One turn or mirror swaps these rows in pairs. Which row does each one swap with?
The rows were stretched afterwards, more along some directions than others.
Z66: [-11  -3  17   4 -19   1  11   3   8  -4  15  -2  -5   9  -1  -4  11  -3
   9   6  -1  -4   2   2   4  -4  -1   3   4  -6]
Z104: [  6  -5   8 -10  -6   5   3  -4   4   0   6  -5 -10  -2  12  -4  -7  -4
   5  -5  -7  -4  13   6   1   8  22   8  -2   2]
Z151: [  6   2   5  -8 -14   8   4   9   4   2   7  -5   4  11   4  -5  18   8
 -19  10  -6   4  11  -9   3   5   3  -6  12 -11]
Z642: [-13  -2   0   4 -12  -3  -6  -3  -7  -8   3  -5  15  -3   1   1   6  12
   0  -5 -14   8   0  -2  13  -6  16   9   1  -8]
Z224: [  0  -4  -8   5   0  -4  -6  16   0  -2  -8   8 -14   6 -11  -1 -11   7
 -18   8  -1  -8   4 -11  -9  -3  10   1   6   6]
Z139: [-20   9   4   8   3  10  -7   1  -2   7  11   4   5  -6  -9   9  -6  12
 -14  13   0  -9   7 -18  24  -5  20   7   4  -8]
Z606: [  0  22  -5   1  -1  10  -7   3  -3  -6   6  10   4  -3 -11 -21 -10  13
 -16   6  -4   7  -1 -11   5 -14   8  16   8  -7]
Z365: [-11  10  18   1 -19   9  10   4   8  -8  -4  -6 -15  -2  -2  -8   6   1
   1   5  -1   1  15   0  -6  -5  -1   3  11  -4]
Z327: [ -9   8   7  -9 -18  12  -1   1  -2   6  -2   0   1   1  -9  -4  14  13
   4   7 -18  12   1 -15  22  -1  16  15   0 -12]
Z257: [  6  14  -6  -7  -3   2 -12   6  -8   4   6   5   4   6 -10 -14  -3   8
  -5   8  -2  21   0 -11  -1 -10   5  15   8  -3]
Z832: [ -2   0  -1   5 -10  -7  -2   1  -2  -7   9  -2 -12 -16  -6   6  -5   1
  -6  -2 -12  -3  -4  20  -8  -9   9  10   5   6]
Z705: [ -4   5   1  12   8  -3   1  12  -8   0   6  15  12  22  -6   6  -3  19
 -21   8   7   2  -3 -22  14  -6  19   6   1 -12]
Z967: [ -2  -4   5  -4   2  -2  -1   8  -1  16  -1  12   5   6   0  21  -6  10
 -16  -4  -2  -9  12 -17  14   6  29   1   9  -3]
Z414: [ 14   8   0   4   4  -6   8  -3  -2  -7   2  13   6  12  -4   2   1  16
  -7 -12  -3   6  -8   1   5  -5  11  10   2   0]
Z121: [ -5   5  -1   7   4   0   7  16  -6  -7  -3   1  13  -8  -7   2   1  15
 -19 -11   6  -3   1  -1   0 -22   1   3  15   5]
Z323: [  7   1  -4   1   5   0  -7   8  -6   7   6  10   4  -1 -25   3   5  16
 -21   3   2   5  -6  -2   2 -21  -5   3  11  -2]
Z232: [ 14  -1  -1   0  -1  -1  -6   8  -5  -7   8   3  -3  -2  -5  -1   2   6
 -11  -5   4   4   3  11 -16 -10  -5   3   0  14]
Z65: [  4  -4   3 -14   5   8 -15   1  -3   7  -6   8  -5   0  -8  -6   6   0
  -4   0  11   9   3  -5   3  -4  -6   8   0  -3]
Z340: [ -3   1   2  -1  -6   6  -5   3  -1   9   1  10   2  -7 -14  -3   9  11
 -11   3   2  -5  -6  -4  19 -18   1   5   8   0]
Z977: [-11  -8  12   4  12  -1   2   6  -8  -7   4  20  -1   9  -4  -8   1   4
 -13   8   7  -1   9 -17   1  -2   4   3   6  -6]
Z715: [ -8 -21  21   0   1  -5   0  -3  -6  10  12   2   1   4   0  15  -2  -4
  12  -2   8 -11   9   5   4   1  16  -4   4   6]
Z744: [ -9  -4  13  -3  -4   9  15 -12   8  -9   8  -9  -6  11   3  -1  -4   0
  16  -1  -9 -15  -1   7   6  11   5  -5  -3 -12]
Z14: [-10   7  13  -9   1   5   3  -8  -5  -4  11   6   1  12  -6   5  13   7
   8  10  -8   7  -7 -23  12   9   0   6  -8 -13]
Z184: [  4   6   7   5   3  -3  19   4   4  -9   6  -1   3  14   7   5  -6   5
   2 -12  -7 -16   0   6  -4   5  15  -2   9   0]
Z503: [  6   3   5   5  13   5   6  12  -4 -11   4   8  11   8 -15  -2   5  17
 -14 -10   7  -9  -3  -7  -3  -9  -8  -1   6   5]
Z366: [-8 -2 11 -4 -3  9 -9  7 -8  4 -3 -3  6  1 -1 14  1  8 -7 -8  9 -5  8 -2
 -5  2 14 13  6  0]
Z992: [ 20   6  -3 -13   4   3  -3   0  -9   4  -2  16   1   7  -5 -21  -5   4
 -15   1  -6  16   4 -11  -2  -5  11   9  10   0]
Z283: [ -2   4  -4   3 -22   3   9  14  -4 -12  -3   1   5  14   8   3  19  15
 -12  -1 -20   7  -1 -19  -2   6   9  -3  10  -2]
Z684: [-13  -2   3   9 -21   5   7  11   2  -6  -7  -7   1  17   6  10   3  11
  -7   6  -9  -8  11 -14   7   2  23  -7  11 -10]
Z776: [-27  -6   6  12 -12   2   2  23  -4   0  -8   4  -7   8  -2  22  -3   9
  -7  -3  -6 -18  10 -19   3  12  26   0   6  -6]
Z115: [ -4  15   8  -1   0   5   2  -1   1  -3   0  -4  23  12  -2  -7  -2  16
 -17   7 -11   5  14 -18  18  -3  18   1  13 -12]
Z834: [-26  12   0  -1 -14   4  -6   5   2   4   4  -9   5   1  -4   1  -1   6
  -7  11  -8   9   7  -4  12  -3  21  12   8 -20]
Z264: [-12 -14   4  13  -9  -3  -4   8  -5   0   9   7   5  17   0  14   1  12
  -7   2  10 -10  -5   0   9 -12  17   1  -5  -8]
Z275: [ -2   3  20   0  11  -1  -3  -6  -4   2   3   7   3 -10  -7  -3 -14   0
  -7   1   4  -3  19  -7   5  -3  17   8   7   1]
Z451: [-16  -1  -5  11  -4  -1  -9   7 -16   9   3  13   2  11  -1  15  -6   7
  -5   7 -16   2   1 -24  18   3  35  12   2  -7]
Z804: [ -2  11 -10  -8 -14   5 -11  14   4   9  -6  -9   4 -12 -14 -10   9   7
 -17   3 -13  12   4  -2   6 -17   4   4  15  -4]
Z90: [ 12  -1  11 -20  -5  18   1   2  -1   8  -5  -3   2  12  -1  -2   9   0
 -20  11 -12  -8  15 -13   6   8   7  -6  18  -7]
Z754: [  8  -8  12 -14   5   6   1 -13   3   4   2   5 -20   6  -3   0   2  -6
  14   1  -8  -4   5  -8   4  15   1  -1  -9  -1]
Z110: [ -5   4  -2 -12  -7   5  -7   9   2   9   4  -2  10   6  -3 -13   7   1
   0   9  -3   9   8 -19  19  -3  12   6   5 -12]
Z961: [-10 -11  16  -6 -11   7  -9   1  -1  -5  -1  -2   6  -4   1  -6   6   3
  -5   6   7  -1  17 -10   9  -3   7   2   0  -2]
Z490: [-24   8  12   4 -24   8  10  -1   3  -4  -2 -10  -8  -6  -2  -2  11   4
  11   8 -16   2   9  -7  13   1   7  -1   3 -11]
Z415: [-10  16   4  12  -6   2   0   8  -7 -13  12   9  17  10 -17  -4  13  23
 -19   6  -2   8  -9 -20  11 -14  -2   8  10  -8]
Z52: [ -3  17 -13   0  -8   5  -9  -5  -2  -5  -6   1   6 -14 -17 -13   1  14
  -2  -4 -17  20  -7   1   4  -8   2  13   2  -3]
Z588: [-10   1   6  -1   3   2 -11   4   4  12   0   0 -16  -2  -6   7 -19  -6
  -6  10   6  -6  19  -4   0  -1  18   1   6  -1]
Z613: [ -1   0   9 -10 -12  14  -2  -2   8   3   6  -2   0   7   7 -14  -3   4
   5   2   4  -7  14 -12  10  10  11  -1  -2  -5]
Z524: [  2  -4   1  -3   3  -2   7  -7   1   0   1  -2 -19  -3  -1   4  -9  -3
   5  -4  -9 -17  -2  19  -5   0   1  -7  -2   0]
Z411: [-23  -8  10   9  -8   6   0   3  -3  -1  10  -3   3  16   0  18  -1   5
   6   1  -3 -20   0 -10  20   8  18   0  -3  -8]
Z585: [-18  -9   0   1 -11   1 -15  -1  -5   9   4   4  -1   6   0  -3  -9   0
   6  15  -6   5  11 -18  17   9  30   9  -4 -13]
Z612: [ -8  15  -4 -12  14  17 -14  -6  -1  11  -7  -2   3  -7  -9   1 -11   5
  -7   2 -14   1   9 -12  16   6  13  10   0 -14]
Z153: [ -3  16   8  -2   2   8   4  -2  -1   4   2   0  18  14 -12  -9   8  16
 -12   7 -16   6   7 -25  20  -1  10   0  12 -12]
Z357: [-16 -10  25   8  -9   2  20  11   0  -4  -3   7  -5  16   6   6   4   5
   0  -4  -2 -17  14  -1   5   1  21   1   8  -4]
Z200: [  3   5   3  -6 -22  -1  13   4  -1  -4   5   2   0   8  -4  -8  24   9
  -7   0 -20  18  -7 -10   2   1   3   1  10  -4]
Z876: [-28   3  -3  15  -8   4   0  14   0  -7   5   5  -5   1  -5  11  -6  16
   3   1  -2 -12  -5  -5   7   1  11  12  -6  -2]
Z597: [  3 -12  -3  -4   2  -3   5   1   3   7   6   2 -18   5   6   5 -17  -7
   9  -4 -10  -8   9   8  -4  12  20  -5  -1   3]
Z583: [-13  19   0   0   3   5 -12 -12  -4   0  10  10   8 -10  -8  -5 -10  10
   3   3  -4  15   4  -7  14  -7  11  21  -5 -10]
Z960: [  9   1  15 -10   8   8   7 -16   9  -3  14   7  -2   9  -7 -17  10   4
   5   7  -6  -4   4  -6  14   4  -6  -3  -7 -13]
Z165: [ 16   1   3 -10   5   5  -3  -2   6  14  -8   9  -4  -7 -13  -4   0   9
 -17  -5  -2   2   4   9   0 -14   4  -1  10  -2]
Z318: [-10  12   6   4   3  14   0 -12  -1  -5   6   7  -8  -5 -15 -12  -9  10
   0  10 -17  -2   6  -7  11  -8  10  13  -2 -11]
Z18: [ -6  -7   9  -5   2   6  -3  15  -2   5 -12   6 -16  13   3   6 -13  -7
  -6   4   0 -19  20 -14  -7  19  22  -2  10 -12]
Z348: [ -2   6   3  -5   7   6   2  15 -10  10   5  12   7   9 -14   2  14  12
 -14   0  -5  -6  -3 -25   3  -3   6   3  14  -3]
Z202: [ -7   1  13  11  -6   2  -2   2  -7 -17  17   2  24  14   3   6  11  21
  -5   1   5   7  -2  -6  10 -10   6   8  -3   7]
Z296: [-10  -2  14   9   4   1   6  -8 -10  -9  11  19  -6  21  -1  -4  -1   6
   5  13 -11  -1   3 -21  12   8  13   0  -7 -17]
Z736: [-18  -7   2  -1   3   6  -4  14  -2  13  -3   3  -9   9  -5  23  -7   4
 -11   2   1 -18   8  -6  12   5  21   3   1 -11]
Z452: [ -4   2   7   5  10   4  -5   5  -7  -1   3  13  18   8 -18  -3  15  18
 -26   5   2   6   0 -14  10 -17  -7   0  14  -8]
Z971: [ -5  11   4   8   1   4  -6   5  -3  -9  13  10  22  16  -6  -7   2  21
 -14   9   8   4  -4  -6  14 -21   9  12   4 -10]
Z785: [-15   5   9   4 -14  11  10   9   1  -7  -1  10 -12   6  -5  -6  15   7
 -10   6 -13   0   6 -15   1   1   2   7  10 -14]
Z390: [-29 -14   8  10   6  -2  -3   9  -6  10   4  -7   2   6  -4  27  -6   2
  -1   2  -3 -20   7  -5  17   2  24  -6   4  -5]
Z891: [-11  19  -4   3  -6   0   1   4  -3 -10   0   7  -7 -12  -2 -16  -6  11
   2  -6  -2  10  -2  -8   0  -3   8  16  -4   0]
Z471: [ 11  -5  -8 -15   6   4 -12 -14  -4  10  10   4   7   5 -15 -12   6   3
   1   5 -10  12  -9  -2  13  -4  -4   3  -3 -10]
Z424: [ -2  -9  11  10   9   1   6  -7 -11 -11  10  15   2   7 -10   0   4  15
   2   6 -10  -1  -1 -16   5   1   7  -2  -2  -2]
Z84: [ -1   9   5  -5   7   2 -10  -8  -5  -4  12   8  15   2  -9 -20   0  11
  -5   5  10  13   0  -1   7 -16   4  16  -3  -7]
Z287: [-32   2   1  11 -15   5  -4  -1  -1 -14   3  -9   8  -2  -2   2   7  16
   9   0 -13   0  -3  -4  17  -3  10   9  -7 -13]
Z35: [ -9  -3  -5  -4   4  10   0  13   1  10 -16  -7 -12  -5  -1   7  -7   1
 -13   1  -9  -8  12  -7   6   3  18  -4   6  -6]
Z144: [-18  -4  14  13   4  -3   4  10 -12  -2  -5  15  -3  16   1   7  -9  -1
  -5   4 -10 -14  11 -27   5   7  30   4  15  -8]
Z578: [  1  -1   9  -6   2   4  10  -6   3   5   8  -5  -7   6  -9  10   3   5
  16   0 -10 -10  -7   2   9   4   3  -6  -3   1]
Z889: [ -8   0  -3 -13  -3  13  -6   8   8   5  -3 -11   6  10  -3 -10   1  -1
  -5   6 -10  -8  13 -14  12  12  20  -2   7 -17]
Z164: [-10   5  -5  -6 -18   9 -13   5  -6   8   6  -1   2   1   4   4  -3   7
   0   1 -10   6   0 -11  17   5  26  16  -5  -4]
Z356: [-15   0  -2  -6  -4   4 -18   1  -6   4   8   8  -9   9   6   4 -14  -1
   6   4  -2   3   7  -6   3   9  23  22 -10 -11]
Z797: [  9  12   5  -9 -13   9   3  -6   0  -3 -13   7 -10  -6  -3 -19  -3   9
  -7   4 -13  13  10  -7  -2  -4   7   6  11  -2]
Z210: [-12  -7  20   1   4   7   9  -9  -5  -1  -7   6 -12  14   6   5  -4  -1
  13   4 -13  -8  12 -20  19  16  14  -8  -3  -5]
Z265: [  8   7   2 -13  -1   5   7   8  -5  -1  -5  10   1   5   0 -12   9   7
 -10  -8  -4  14   3  -3  -9  -3   1   5  14  -7]
Z904: [ -8  -5  22   9 -14   0  11   0   0 -11  20   0   7  21   6  -3  11   7
   9   5   3  -1   4   3  12  -5   8   0  -2  -9]
Z422: [-12  -7   1  -1 -13   1  -9  -1  -2  -1   8  -2  -4  -1  10   2 -17   1
   7   0   0   1   8   8   2   4  30  13  -4  -5]
Z423: [ -6   1  28  12  -5   2  10  -4   1 -13  14   4   3   4   2  -9  10   6
  -3   0   2   2  14   2   2 -14   2   0  10   0]

Swapped with Z184: Z283
Swapped with Z365: Z754
Swapped with Z597: Z265
Swapped with Z144: Z202

